128 stands for zero in the data rows.
Some points, each followed by its number:
(147 190 176 114 111 81 83 111 169 168 174 74 115 83 104 54 90 58 139 217 62 145 95 163
 109 81 162 80 159 48 166 34) 0
(139 153 117 115 145 146 90 83 124 129 147 178 113 106 144 148 224 58 205 141 81 110 171 134
 90 122 188 110 185 167 77 12) 1
(21 205 196 94 102 116 116 111 159 164 122 175 140 107 121 138 105 253 146 145 194 85 99 89
 184 156 163 180 61 83 161 76) 2
(183 47 121 112 214 138 103 100 106 152 156 123 99 148 140 138 209 37 90 129 132 214 132 145
 97 124 204 70 244 141 87 171) 3
(126 191 181 109 69 155 82 116 163 207 169 184 174 71 192 155 75 185 174 223 255 144 142 107
 172 147 54 196 63 110 139 255) 4
(111 74 116 155 91 175 122 248 211 141 118 158 81 176 150 150 187 170 28 137 152 122 138 128
 121 137 98 140 133 203 112 209) 5
(172 125 95 136 107 134 123 109 69 75 110 135 135 137 111 161 151 137 105 67 44 154 121 130
 93 126 152 106 118 144 119 208) 6
(68 67 137 138 66 122 155 74 148 148 109 158 117 177 78 175 84 235 57 56 255 76 122 77
 156 167 151 145 110 137 135 146) 7
(35 203 161 102 191 74 116 129 143 182 160 77 128 97 102 84 150 29 255 151 47 114 106 152
 118 94 187 72 246 61 127 0) 8
(71 183 109 118 170 148 76 61 93 108 147 174 123 112 138 136 221 9 236 156 32 116 170 148
 69 104 190 81 188 162 81 0) 9
(57 88 164 127 117 109 149 98 133 173 162 121 173 125 143 118 85 189 96 154 129 122 110 112
 124 130 179 173 98 74 147 87) 10
(76 165 117 118 77 127 158 170 167 119 91 109 120 167 103 143 81 202 110 73 156 85 123 98
 199 162 7 163 150 153 135 198) 11
(180 214 188 131 151 66 100 17 110 169 148 76 150 140 102 85 103 97 202 154 77 143 115 137
 134 105 106 80 135 60 146 44) 12
(176 212 51 160 165 163 217 131 68 33 115 159 147 77 173 137 129 98 43 138 27 186 143 167
 102 99 251 109 77 147 100 36) 13
(150 148 81 146 168 160 193 126 107 88 124 165 136 100 177 155 152 112 80 144 71 162 150 149
 112 114 209 123 102 153 98 53) 14
(86 128 105 91 153 133 76 145 105 140 151 136 115 122 155 123 223 15 92 170 196 139 135 163
 145 111 227 58 217 148 81 69) 15
(255 198 54 129 149 191 147 172 178 131 109 151 111 112 170 136 153 140 7 123 181 106 139 145
 174 131 177 138 85 202 117 231) 16
(172 102 57 164 124 183 128 93 69 38 117 144 145 89 150 138 195 51 65 132 74 187 157 175
 125 88 120 114 106 166 103 37) 17
(107 213 141 147 139 124 143 124 107 66 92 98 113 159 83 126 103 199 180 67 86 94 132 108
 166 148 58 138 115 121 156 123) 18
(166 245 67 147 128 155 108 100 49 51 125 165 170 118 161 123 118 81 156 130 38 210 132 164
 98 99 193 117 158 141 120 168) 19
(40 161 189 105 134 125 122 153 164 204 141 141 147 124 143 132 71 215 99 145 221 74 133 100
 193 147 134 174 88 94 140 166) 20
(237 60 113 162 108 154 131 159 178 135 126 141 121 153 137 125 142 149 21 143 119 116 115 143
 136 115 181 147 129 161 142 254) 21
(10 92 154 97 188 95 94 45 112 140 155 107 131 151 106 129 138 128 183 148 81 120 121 114
 116 128 180 122 172 83 131 18) 22
(255 154 103 139 104 182 114 156 193 115 132 124 110 132 151 159 79 142 63 163 95 103 142 147
 92 128 130 167 154 202 112 170) 23
New points follow, each followed by the numbers of its three nearest points above, nearest first.
(255 95 141 166 144 117 133 108 147 128 84 105 112 150 102 189 70 223 255 77 160 68 123 76
 114 157 116 160 0 135 158 131) -> 18 6 7
(141 255 167 113 195 65 96 27 60 116 123 89 129 116 80 93 84 102 255 125 105 152 115 113
 107 113 99 87 173 76 140 54) -> 12 8 22
(16 109 95 112 84 165 117 134 90 70 121 138 132 165 152 126 155 16 0 146 7 229 146 165
 58 103 86 82 171 170 98 103) -> 17 14 6
(181 128 115 133 93 159 116 240 205 137 125 152 98 180 152 153 186 149 10 122 231 98 132 127
 110 158 54 155 242 206 116 132) -> 5 23 21
(230 95 135 153 147 116 150 132 151 134 82 120 112 159 99 179 93 230 242 64 152 81 124 74
 138 161 95 156 31 133 152 113) -> 18 11 7
(104 215 111 152 107 138 155 161 124 62 96 98 122 148 115 119 110 186 110 95 35 110 136 123
 144 132 76 155 91 131 152 113) -> 18 11 6
(107 163 102 114 128 105 121 77 17 61 113 122 142 122 90 167 152 127 138 46 0 165 110 123
 78 129 120 77 101 107 118 165) -> 6 19 18
(255 192 71 130 135 168 161 162 164 130 94 137 111 118 139 142 161 160 30 91 174 94 136 125
 183 147 154 145 82 179 122 215) -> 16 21 23
(91 61 134 148 123 124 158 108 157 139 100 147 109 162 83 166 99 217 31 54 248 92 128 83
 156 167 119 148 119 147 136 153) -> 7 11 20
(255 182 55 137 111 153 144 52 37 40 115 124 161 97 153 144 116 95 244 109 0 210 114 146
 101 105 147 111 110 120 122 85) -> 19 6 17
(0 0 71 127 102 162 138 156 184 183 164 156 120 136 185 162 166 178 73 160 180 129 163 108
 131 124 100 148 160 170 102 198) -> 5 10 20
(207 106 165 116 122 109 83 116 137 152 158 88 116 107 111 79 151 31 149 186 34 168 114 160
 104 85 188 77 128 94 124 119) -> 0 12 3
(136 110 103 123 122 121 149 126 76 64 107 120 130 119 103 144 153 138 149 70 70 143 115 122
 106 140 131 106 101 130 129 156) -> 6 18 14
(83 170 102 124 110 128 173 148 123 117 96 150 128 149 115 159 164 184 114 62 86 135 126 100
 142 147 95 138 129 127 129 70) -> 18 11 6
(177 229 93 136 110 160 129 116 94 93 132 176 153 130 166 140 111 104 110 133 107 183 144 147
 101 115 172 133 147 162 111 182) -> 19 6 14
(205 43 108 163 121 149 194 141 190 89 90 138 108 160 105 109 120 178 123 92 184 82 132 128
 154 166 101 173 69 173 149 255) -> 21 5 11
(135 84 116 142 163 112 108 112 77 87 120 99 145 151 107 134 100 130 134 88 145 144 124 121
 90 135 100 121 139 129 131 196) -> 6 18 10
(101 111 103 147 84 170 118 224 170 119 118 149 99 171 156 143 182 119 92 134 134 140 146 137
 130 128 91 130 128 192 109 203) -> 5 21 23
(92 95 149 124 183 108 154 126 123 137 129 92 134 133 104 105 128 88 77 126 119 131 124 125
 105 122 72 122 96 110 123 129) -> 10 6 18
(31 94 164 106 231 76 143 81 86 159 137 62 143 134 86 93 141 39 73 133 77 170 116 123
 99 114 88 96 95 65 127 81) -> 22 10 12
(135 164 199 102 168 67 104 143 143 172 171 65 108 98 111 62 164 43 151 180 11 93 97 156
 119 109 185 68 93 60 152 0) -> 0 8 12
(60 58 169 101 146 74 82 69 75 158 145 95 151 117 92 94 137 76 151 158 95 134 111 120
 129 126 151 110 120 59 152 3) -> 22 10 12
(10 82 100 115 156 129 70 183 84 112 120 152 131 70 136 117 200 0 110 137 129 132 158 156
 137 115 122 63 137 169 92 132) -> 15 17 1
(125 229 196 112 57 150 58 122 156 221 180 154 176 74 188 126 0 230 255 221 185 134 112 119
 191 115 219 212 0 106 146 222) -> 4 20 2
(0 198 162 96 199 70 125 115 63 130 119 108 120 165 82 131 82 56 107 108 74 147 121 136
 101 127 47 89 84 74 156 187) -> 18 6 22
(119 255 72 122 94 146 123 49 46 55 124 184 136 114 135 150 89 101 138 110 27 208 137 153
 154 109 162 103 133 128 120 39) -> 19 14 13
(74 178 210 95 137 131 118 145 168 225 160 145 164 102 169 115 71 236 86 192 225 75 135 109
 198 142 118 184 91 94 138 180) -> 20 2 4
(148 207 79 147 114 152 123 76 49 51 128 174 177 125 165 121 93 86 115 134 42 216 132 164
 92 99 233 124 134 153 121 197) -> 19 6 14
(143 115 170 126 135 78 116 79 63 119 127 78 130 117 79 109 99 46 255 109 132 139 125 124
 89 129 97 87 169 69 139 46) -> 12 22 0
(153 65 116 125 181 157 129 127 127 129 137 129 104 134 149 139 187 70 62 132 142 171 133 146
 95 127 182 94 206 165 94 181) -> 3 15 21
(44 83 172 108 165 77 87 66 98 166 152 91 139 99 96 85 127 76 138 178 98 113 110 134
 122 113 149 104 105 66 154 0) -> 22 0 10
(172 222 175 113 126 83 56 126 168 156 176 66 116 82 102 49 75 64 115 210 18 134 99 160
 99 87 130 75 167 47 169 42) -> 0 12 8
(187 148 128 132 105 142 110 135 183 131 144 102 115 125 137 132 90 123 93 171 85 110 127 142
 98 123 152 152 153 146 130 126) -> 23 21 14
(121 177 185 103 126 97 74 144 162 169 169 93 131 83 121 76 87 122 104 198 72 129 103 146
 106 105 132 114 136 66 159 97) -> 0 10 12
(102 125 122 155 91 141 154 196 176 121 110 119 120 177 118 118 112 177 109 113 149 63 131 122
 165 148 24 168 162 157 157 174) -> 11 5 18
(98 49 134 107 121 139 101 163 160 175 127 129 107 136 136 170 178 124 98 109 170 116 144 114
 128 134 119 110 122 167 84 158) -> 5 21 6
(20 98 193 125 129 65 95 24 91 144 148 97 132 152 87 113 111 82 243 109 97 144 103 145
 134 112 214 90 145 39 148 168) -> 22 12 10
